(in the rows, 128 means zero)
Each path below is one point turned by a fixed rotation once a step. After each direction that follows a path, write how fast that rotation turns it, in degrees each step (0 if it stays still).
Each turn is a multiple of 5 degrees from 10 to 175, or 0.
Rotation 1:
[133 135 118 126 138 133 131 124 127 138 138 123 133 134 118 123 144 128
 122 118 130 130 130 137 133 131 138 128 131 126 133 137 123 133 132 124
 126 122]
[136 135 124 120 134 130 133 124 126 140 137 126 124 134 117 128 142 130
 122 114 138 132 134 133 128 131 138 127 130 116 128 133 129 123 128 125
 125 124]
[129 131 117 126 138 132 130 125 131 140 138 121 128 131 121 125 140 126
 122 113 138 129 129 134 134 135 137 127 132 123 134 134 126 131 136 127
 134 119]
[136 137 119 123 135 132 131 125 125 139 138 124 128 136 118 126 146 132
 125 119 129 132 134 135 130 128 139 129 129 121 130 136 121 128 129 124
 123 124]
[131 134 123 122 136 130 133 123 129 139 137 128 126 130 117 126 139 126
 118 111 140 132 130 134 132 135 136 125 131 119 132 134 132 126 128 126
 130 122]
[134 131 117 124 139 133 131 127 128 141 137 117 127 135 122 127 143 130
 126 118 135 127 133 134 128 131 139 129 132 123 130 134 122 130 137 125
 129 120]
[133 139 120 124 133 128 130 123 127 138 138 129 126 131 118 126 144 130
 122 115 131 135 133 134 136 132 138 128 129 118 133 136 125 127 126 125
 126 124]
[134 130 123 122 139 134 135 124 129 140 136 122 130 133 117 125 140 126
 119 114 139 128 130 135 126 133 137 125 133 123 129 134 130 128 133 125
 127 121]
[133 134 117 124 135 128 128 126 128 141 138 121 121 133 123 129 144 132
 128 117 135 132 135 132 133 131 139 130 130 118 132 134 122 126 134 127
 130 121]
[132 136 121 125 137 132 133 122 127 137 138 127 132 132 115 123 143 126
 118 115 132 132 129 137 135 133 137 126 130 124 134 137 126 131 128 124
 126 123]
[136 132 122 120 136 132 133 126 127 141 136 121 124 135 119 128 141 130
 124 115 139 129 134 133 125 130 138 127 131 118 127 133 129 124 132 125
 126 122]
[129 134 116 127 136 129 128 124 130 139 139 124 125 130 121 125 142 128
 124 114 135 132 131 134 138 135 138 128 131 121 136 135 124 130 133 127
 133 120]
[136 135 122 122 137 134 134 124 125 139 137 124 131 136 116 125 144 129
 121 118 131 130 133 136 128 129 138 127 130 122 129 136 125 128 129 123
 121 124]
[132 133 122 122 134 129 131 125 130 140 138 125 122 131 120 128 140 129
 122 111 142 132 132 132 131 134 137 127 131 116 131 132 130 124 131 128
 131 122]
Speeds:
[127 130 128 128 125 125 126 127 128 128 129 131 124 126 129 129 128 129
 128 126 129 131 129 126 131 129 128 128 127 124 129 127 129 126 126 129
 130 129] -> 155
[129 128 132 125 128 129 131 127 127 128 127 130 129 128 125 128 126 127
 125 126 131 128 128 128 125 128 127 126 128 127 126 127 133 126 126 128
 126 129] -> 125
Rotation 2:
[128 134 116 132 120 117 121 126 138 121 120 135 123 135 131 128 131 127
 131 125 129 128 121 131 126 125 139 120 118 137 127 131 136 124 140 136
 133 127]
[129 133 115 135 122 120 120 126 135 122 119 133 125 137 131 129 129 125
 130 125 128 127 120 131 124 125 140 123 118 134 123 131 138 124 139 137
 136 130]
[129 131 118 138 124 123 122 124 133 120 118 134 127 138 129 133 127 124
 128 124 127 128 120 131 126 124 139 125 119 132 121 132 140 125 138 136
 138 134]
[127 128 121 140 124 122 125 121 132 118 116 135 129 138 127 137 127 124
 128 122 127 129 121 130 129 123 136 123 120 132 123 134 140 127 135 134
 138 135]
[123 127 123 139 123 119 128 120 134 117 116 136 129 137 126 138 129 125
 128 122 128 129 122 130 133 123 134 119 120 134 127 134 139 128 134 131
 135 132]
[121 129 122 137 119 116 128 122 137 118 117 135 128 136 127 137 131 126
 129 123 129 127 123 131 134 124 134 116 119 138 129 132 136 128 134 131
 132 129]
[122 132 119 134 117 116 126 124 139 120 119 133 127 136 129 133 131 128
 129 125 130 126 124 134 131 125 137 117 118 140 129 130 134 126 136 132
 131 127]
[125 134 117 132 119 118 125 124 138 122 119 130 125 136 129 130 130 128
 128 125 130 126 125 136 127 125 139 119 118 140 126 130 135 125 140 134
 133 127]
[128 133 117 132 123 121 123 123 136 121 119 131 125 136 128 128 129 127
 127 123 128 129 125 136 124 123 140 122 118 138 123 131 136 125 141 136
 136 130]
[130 130 118 133 126 122 124 121 134 119 117 135 125 136 127 130 128 126
 127 121 126 132 124 132 125 122 139 124 119 134 122 134 138 125 141 136
 138 133]
[129 128 121 135 127 121 124 121 134 117 117 139 125 135 127 132 129 125
 130 120 125 133 121 128 128 122 136 122 119 132 124 135 139 126 139 135
 137 132]
[127 128 122 138 124 118 124 122 135 117 117 140 126 135 129 134 130 125
 132 122 127 130 119 126 132 124 135 119 119 132 128 135 139 126 135 133
 135 131]
[124 130 120 139 120 116 123 125 137 119 119 137 127 136 130 135 131 125
 132 125 129 126 118 127 133 125 135 118 119 134 129 132 138 126 133 132
 133 129]
[123 132 118 139 117 117 124 126 137 122 119 132 128 138 130 135 130 125
 130 127 130 124 120 132 131 125 137 119 119 136 127 130 137 126 134 133
 133 129]
Speeds:
[127 126 131 128 129 125 130 127 129 125 128 132 127 126 128 129 130 129
 130 126 128 130 127 125 132 128 125 125 128 128 132 130 127 129 127 126
 126 127] -> 55
[132 129 127 125 131 128 125 129 128 127 129 131 125 126 129 124 129 128
 130 127 127 130 126 125 126 128 129 129 128 126 128 129 128 127 131 130
 129 127] -> 40
[128 125 128 129 129 131 124 128 130 125 126 125 132 127 129 128 126 131
 129 128 128 131 126 130 128 129 127 128 126 129 129 127 128 125 127 127
 128 125] -> 0
